(in the rows, 128 means zero)
Turns, then the turns between two rows, first turn first; the first pair answered:
turn Z_306:
[94,88,155,97,107,138,124,84,154,133,120,107,130] |-> [130,139,143,166,134,150,63,102,156,132,143,141,115]
[149,159,139,142,168,173,52,104,96,131,142,153,114] |-> [99,148,110,164,179,111,165,136,141,139,85,92,180]
[151,109,130,89,89,169,85,117,101,119,155,157,72] |-> [140,160,79,207,135,115,130,179,156,119,124,129,124]
turn Z_241:
[159,113,103,170,93,172,97,123,136,118,108,89,104] |-> [154,87,126,132,57,143,128,125,136,123,145,108,89]
[123,122,120,108,137,139,103,139,121,128,135,137,165] |-> [129,120,119,109,132,140,101,141,121,129,141,144,158]
[133,152,125,166,169,134,131,122,117,150,106,128,146] |-> [153,148,121,164,133,130,103,135,118,146,142,157,108]
turn Z_128:
[111,156,164,110,143,130,122,109,98,147,130,119,126] |-> [117,152,153,108,123,145,102,111,98,140,134,128,110]
[113,133,141,124,137,98,153,143,141,148,135,120,146] |-> [115,104,131,92,98,131,130,135,133,137,129,120,119]
[102,150,183,169,211,116,153,94,103,164,149,133,166] |-> [99,76,168,72,130,186,123,62,77,138,121,120,119]
Now pairs of rows:
(two turns a pair)
[107,102,95,142,86,86,176,159,175,127,133,129,114] |-> [141,134,92,180,99,100,121,167,167,126,159,157,89] : Z_306 then Z_306
[137,123,155,100,88,109,156,105,124,141,166,149,122] |-> [145,150,131,155,103,89,155,133,146,141,168,151,132] : Z_128 then Z_306
[94,120,129,105,116,124,176,120,116,128,119,120,144] |-> [120,163,115,169,129,108,147,149,134,127,149,149,130] : Z_128 then Z_128
[109,113,121,115,170,135,93,88,90,114,81,81,164] |-> [108,124,78,166,150,105,112,133,126,106,77,78,166] : Z_241 then Z_306
[127,101,114,89,104,127,134,123,127,123,114,121,122] |-> [132,117,123,114,107,96,148,138,137,128,149,141,122] : Z_128 then Z_241
[100,101,140,63,116,103,114,141,104,128,142,110,130] |-> [104,111,145,77,121,76,127,151,113,138,161,121,133] : Z_128 then Z_241
[127,125,153,132,187,136,133,84,112,119,97,113,171] |-> [166,113,153,128,112,130,92,103,114,109,172,176,99] : Z_241 then Z_241
[146,130,117,110,113,159,105,121,111,123,97,115,90] |-> [154,159,107,166,129,128,112,150,129,126,113,125,95] : Z_241 then Z_306
[132,93,91,103,133,144,109,123,129,134,123,105,162] |-> [130,95,83,117,126,127,122,137,141,132,122,101,166] : Z_128 then Z_306
[131,112,100,112,91,144,98,138,106,128,124,129,106] |-> [104,118,127,108,138,106,157,126,107,145,110,99,159] : Z_128 then Z_128
[126,102,107,123,113,142,109,135,126,118,121,150,113] |-> [134,121,107,145,126,130,102,144,130,123,136,163,112] : Z_241 then Z_306
[102,112,164,73,143,136,151,91,109,138,121,113,127] |-> [115,152,129,132,180,163,109,100,109,128,89,105,139] : Z_241 then Z_306
[161,112,103,161,77,131,94,203,149,124,176,127,29] |-> [94,49,150,52,96,123,193,145,129,141,117,57,94] : Z_128 then Z_128
[146,133,150,110,137,151,101,113,112,121,145,142,118] |-> [142,159,135,157,161,124,124,137,129,125,141,134,138] : Z_241 then Z_306
[117,124,143,120,163,143,118,102,119,144,106,111,143] |-> [139,135,136,136,141,149,81,115,121,138,137,142,112] : Z_306 then Z_241
[114,101,119,97,81,110,165,141,149,120,130,114,124] |-> [127,141,98,161,107,97,148,164,160,121,128,124,130] : Z_306 then Z_306
[115,108,135,99,106,140,112,123,126,121,139,138,117] |-> [120,128,131,132,112,108,126,146,143,126,159,147,116] : Z_306 then Z_241
[156,134,151,101,103,138,94,128,117,122,144,150,81] |-> [141,166,175,136,160,91,139,137,126,140,149,143,123] : Z_128 then Z_241
[141,115,96,144,74,147,102,152,148,120,140,148,79] |-> [134,118,118,149,78,101,142,157,156,130,166,155,87] : Z_241 then Z_128
[138,140,137,110,118,133,89,125,103,110,169,123,86] |-> [103,144,156,112,155,87,156,126,115,124,158,95,136] : Z_128 then Z_306
[154,132,113,104,106,140,117,129,116,115,161,159,83] |-> [111,122,103,107,132,110,192,139,138,123,110,108,140] : Z_306 then Z_128
[143,153,106,168,136,141,91,142,133,121,136,142,107] |-> [116,131,83,159,125,138,131,147,147,119,97,105,128] : Z_306 then Z_241
[102,99,160,92,95,124,159,85,128,139,88,96,127] |-> [120,99,159,101,56,103,152,103,133,139,134,127,100] : Z_128 then Z_241
[118,140,105,150,177,163,105,124,115,126,74,101,158] |-> [129,136,118,131,166,186,80,109,95,124,92,119,138] : Z_306 then Z_306
[114,150,110,157,110,84,149,156,168,128,140,116,126] |-> [131,142,129,135,89,96,116,146,152,130,175,147,95] : Z_306 then Z_128
[112,138,136,141,152,134,109,116,101,119,103,96,156] |-> [128,136,132,135,130,156,77,122,97,113,115,109,132] : Z_306 then Z_128
[137,147,119,166,122,102,125,149,143,128,154,147,121] |-> [117,145,113,157,158,130,126,129,134,126,101,107,158] : Z_128 then Z_241
[124,135,155,97,122,151,115,121,137,142,123,142,135] |-> [124,152,157,119,142,137,124,125,141,148,128,140,145] : Z_128 then Z_128
